In the data rows, the value 500 means zero.
Here are some points:
533 621 560 612 527 449 527 479 339 578 468 386 407 451 520 594 421 459 488 364 463
536 470 560 413 571 606 557 511 554 445 550 590 538 552 449 446 452 494 471 619 519
505 470 501 380 538 555 513 516 493 446 520 613 530 518 459 459 456 501 502 596 509
503 404 649 408 268 392 542 499 518 694 556 553 523 559 645 470 685 625 440 261 641
641 525 531 483 614 794 681 550 421 338 676 562 496 598 467 587 175 412 470 699 486
484 501 467 540 481 462 471 494 655 511 475 487 494 481 519 513 561 490 507 458 490
497 515 422 492 597 566 490 509 638 394 490 542 501 491 432 497 443 455 526 637 447
516 565 430 523 589 531 491 497 528 448 479 507 474 463 476 559 383 405 505 523 427
439 519 535 603 428 297 413 461 608 649 402 388 476 433 548 482 708 529 494 287 509
414 682 254 824 795 463 339 465 572 327 281 237 426 320 297 533 435 344 610 696 263
482 640 396 675 682 499 451 475 471 428 404 356 432 406 401 564 388 390 550 572 364
496 610 543 556 467 394 505 471 468 613 450 442 406 444 530 585 507 535 519 346 486
436 580 540 480 429 259 419 449 756 674 373 522 420 401 530 518 697 571 526 278 485
550 440 637 322 438 565 601 517 274 545 599 633 536 588 540 465 437 555 438 495 596
21 more points follow, each with its number after it:
600 444 642 379 334 586 652 532 564 590 672 623 499 610 654 573 450 535 425 347 615 0
513 403 550 325 426 550 543 525 417 491 583 641 558 580 526 436 510 572 478 554 586 1
211 697 306 698 580   0  80 353 714 700   0 277 382 152 388 433 928 508 641 217 304 2
468 527 493 571 515 434 457 480 591 529 444 446 485 458 482 487 578 497 507 462 478 3
512 435 419 453 445 568 506 527 470 436 556 551 537 536 553 520 434 473 500 527 507 4
487 561 479 479 507 430 469 480 547 546 444 529 455 445 506 547 484 476 517 415 461 5
466 669 519 542 612 376 455 450 520 557 364 463 397 390 406 531 497 503 546 473 416 6
543 550 477 480 572 600 553 511 358 423 539 527 477 508 472 550 323 452 509 594 459 7
472 543 390 536 564 476 434 494 642 454 435 494 485 430 480 536 470 413 527 497 420 8
578 488 549 399 452 622 613 532 402 486 622 606 489 575 558 561 350 512 478 511 540 9
504 568 555 502 458 439 523 485 337 583 491 482 440 485 522 550 470 544 510 417 499 10
446 553 400 551 647 490 428 486 572 398 404 469 494 441 374 463 488 466 559 660 409 11
519 593 565 550 545 466 521 481 577 553 468 471 440 465 479 542 491 476 487 440 470 12
499 624 459 662 674 500 476 472 515 456 420 368 443 420 412 546 418 388 514 536 392 13
501 634 447 525 648 483 463 474 659 473 418 522 434 403 441 560 404 388 510 495 389 14
485 501 416 440 580 528 452 501 228 418 469 522 522 471 455 479 388 443 522 590 453 15
556 526 495 446 512 598 575 522 337 451 569 558 473 535 515 567 322 480 499 540 493 16
417 627 366 531 594 364 368 461 565 491 327 486 424 359 431 548 493 450 580 476 372 17
550 332 513 380 349 620 572 558 626 466 656 624 591 627 611 480 529 550 459 517 613 18
608 402 707 235 349 613 677 538 309 583 698 714 539 649 610 500 413 584 402 440 660 19
427 571 368 677 657 446 379 469 469 416 350 336 490 399 373 469 518 419 554 606 379 20
Which two of these numbered points are nearest to each point below by angle, seen from the average point of the first points? Their numbers follow each, nearest first.
764 272 756 357 378 990 880 624 357 394 965 660 633 837 640 516 232 511 320 658 739 > 9 19
436 631 373 646 632 420 401 470 729 452 354 411 430 380 403 531 518 446 576 555 369 > 8 17
464 466 504 429 467 415 440 480 548 557 453 552 522 483 518 447 598 506 483 421 521 > 3 5
524 413 374 483 520 652 506 541 573 350 572 550 566 547 513 501 405 423 503 632 482 > 4 18
347 671 458 507 553 129 280 402 555 677 198 463 389 282 427 481 697 531 573 282 389 > 2 6
423 517 417 641 612 411 372 469 211 470 363 318 521 420 409 428 544 452 528 552 426 > 20 15
463 493 389 392 563 491 418 491 398 433 443 588 518 453 465 474 429 436 518 548 445 > 15 7
533 533 531 512 422 515 564 513 575 538 553 509 452 520 565 583 476 541 506 432 519 > 0 18
440 478 456 466 523 441 415 482 369 487 435 499 530 467 459 438 548 499 515 520 487 > 15 1
588 723 479 690 674 641 616 508 533 400 523 390 356 463 420 682 217 419 559 621 372 > 13 7
486 554 526 474 491 412 477 478 625 568 450 533 458 457 494 509 562 524 511 421 488 > 5 3
